One turn sends every row of this set to another row. A few are shown first. Where does it send the rows asked after them?
loru: [-15  52   3 -22   2 -30  21  10  11  39  12   9 -17  16]
suz: [-18   5 -58  -7   1  -1  19  35   5  17  23  26  -1   8]
togu: [ 18  59 -42  -6   3  -6  19   5   5   9 -16  25 -10  10]
ziri: [-16  43 -43  -4  -1 -14   7  20 -11  29 -22  18 -15  15]
Rit: [  3  41 -20 -31  14  -1  46   6  16  16 -34  11   2  17]
tagu: [-23  42 -23 -24  -2 -23   5   7 -10  43   0  11 -19  17]
Teve: [ 12  12 -27 -31  15   7   3  16   9  -1   3  -9  -5 -14]
pudam: [-20  47 -22 -11  -3 -39  20  -5  36  19   5   3  -5  16]
Fanis: [-13  26 -24  -8   3  -4  37   0  22 -16  37  26   3   9]
razeg: [  7  38 -10  -8   2 -32  34  31  22  47  13  33  -4  13]
Kuzem: [  5  11 -45  -3  18 -22  41  32  29  -2  16  11   1 -12]
loni: [ -8  40 -39  -7   7   0   5  -5 -15  29  10  25   0  33]
Bagi: [-21  45  -8   7  28  -8  44  10  17  20 -22  21   4  17]
kilez: [-17  25  -9 -24 -12 -38   4   3  17  24 -15  13  -8   9]
Nonuz: [-18  53   5   0  15 -28  43  10  20  23   7  20  -5  18]
dodu: [  9  16 -20 -20  21  25  48  19  29  23  13   1 -24   6]
pape: [-14  43 -22  -2  25  -9   8  40  -8  21 -12  26   9  -3]
vad: [ -5   2 -16 -14  39  16  24  -4  29   4   2  10  -6  20]
Zapi: [-13   2 -35 -15   4  27  35   6  -6  17  14  30 -12  -1]
Biv: [-21  32 -21 -17   5 -19  61  15  12  28  -1  30  18  19]
Nam: [-22  51 -27  -5  35 -25  32   5  26  16   7  -3  -1  27]
guk: [-10  51 -24  -3  53 -11  22  26  11  21  -8  10   0   8]
Buzag: [-15   3 -49 -23  26   0  32   7   4  -2   8   8  11 -11]
tomu: [ 13  30 -15 -37  -3 -13  23  16  33   8  20  16 -19 -20]
Rom: [ 13  21 -37  -1  11  13  45  28  11   7  17  32 -26  -8]
dotol: [-15  -6 -26 -54  14  -3  22  18   7  24   9   8 -14   5]
lim: [ 18  19 -39   4  21   9   8  30  39  20   1  18 -14  -7]
Pak: [ 12  11 -29  -5   1 -19   0  15   8  -5  31  15 -10  -8]
lik: [-14 -10 -20 -12  16 -13  13  -4  17  17  34  10   7   5]
mapem: [ 10   2 -15 -26  -8  23  22  13  15  23   6   8 -29   4]
Puve: [-16   7 -32 -14   8  12  50  -7  21  24  33  17 -16  12]
Bul: [-11  45 -29   6  16  -1  23  22   8  23 -39  15  -4  11]
lafi: [  6  -1 -14 -16  21 -10  25  22  44  21  14 -10   2  -2]
gozi: [ 12  13 -31  -6 -14  -5  32   9  24  16  29  26 -35   3]
Tofif: [  4  28  -5 -23  15  -9   4  14   6  54   7  12 -10  34]
fiv: [-23  21 -12 -17  -2 -21   2  27 -11  19 -18  25   5   8]

loni turns into togu
loru turns into tagu
lim turns into vad
Now find these:
lafi turns into lik
fiv turns into pape
mapem turns into Zapi

